128 stands for zero in the data rows.
Some points, one per row:
[144 144  75  10  61 103  84 174]
[131 135 141 189 129 133 138 104]
[146 121 102   0 102  95 104 173]
[128 139  57  59  52 122  77 163]
[107 120 121 179 114 127 138 119]
[106 129 134 199 136 127 162 104]
[ 95 122  93 145  79  92 139 138]
[141 117 122  59 145  67 119 161]
[141 163  61  64 110 123 110 171]
[101 131 124 117 127 133 154 130]
[145 109 149 132 110 133  91 108]
[130 143  48   0  92  67 106 213]
[130 144  82  34 119  97 123 168]
[112 123 130 105 134 102 148 139]
[168 129  92   0 117  71  76 195]
[126 122 121 177 111 204 109  98]
[137 122 149 144 146 151 135 114]
[156 164  57  21  90 106  92 181]
[151 103 191 104 159 100 117 125]
[152 141 134 157 179 157 144 115]
20 more points follow, each with its number after it:
[ 76 121 163 242 159 122 192  94] 0
[145 119 157 148 150 141 116 108] 1
[118 131 136 164 138 171 135 109] 2
[128 131 103 122 100 153 109 136] 3
[146 159  79 143 124 183 118 127] 4
[101 132 137 247 132 152 150  94] 5
[137 135 150 177 148 174 122 101] 6
[120 110 182 211 140 115 147  86] 7
[134 137  95  98  90 142  99 139] 8
[ 82 149  42 148  58 127 149 155] 9
[163 181  34   0  90 126  68 202] 10
[149 151  69  64  94 119  90 170] 11
[140 116 193 168 188 158 148  99] 12
[136 158  55  34  99  81 119 186] 13
[121 142 140 212 180 150 158 102] 14
[139 132 139 178 153 172 138 108] 15
[128 105 185 200 154 166 146 101] 16
[108  99 179 192 154 104 172  98] 17
[128 112 160 114 151  97 143 124] 18
[117 124 125 106 133 116 140 141] 19
Which two of these numbered points are nearest to each point below, ignoring the 2 directions in which the first points spread most? Their numbers follow each, nearest first.
[115 109 158 147 114 108 136 121] > 7 18
[123 116 180 185 142 153 130 102] > 16 8
[131 101 172 106 130  94 127 118] > 7 18
[104 131 133 190 150 119 176 113] > 9 13
[173 165  94  36 171 133 109 168] > 4 10
[124 124 136 159 157 114 165 111] > 13 19
[111 148 145 244 142 157 138  91] > 5 11
[ 87 134  96 149 116  91 176 143] > 0 9
[157 144 127 124 139 151 107 124] > 6 10
[122 135 149 183 164 172 141 105] > 2 12
[ 93 107 178 224 141 102 184  95] > 17 0
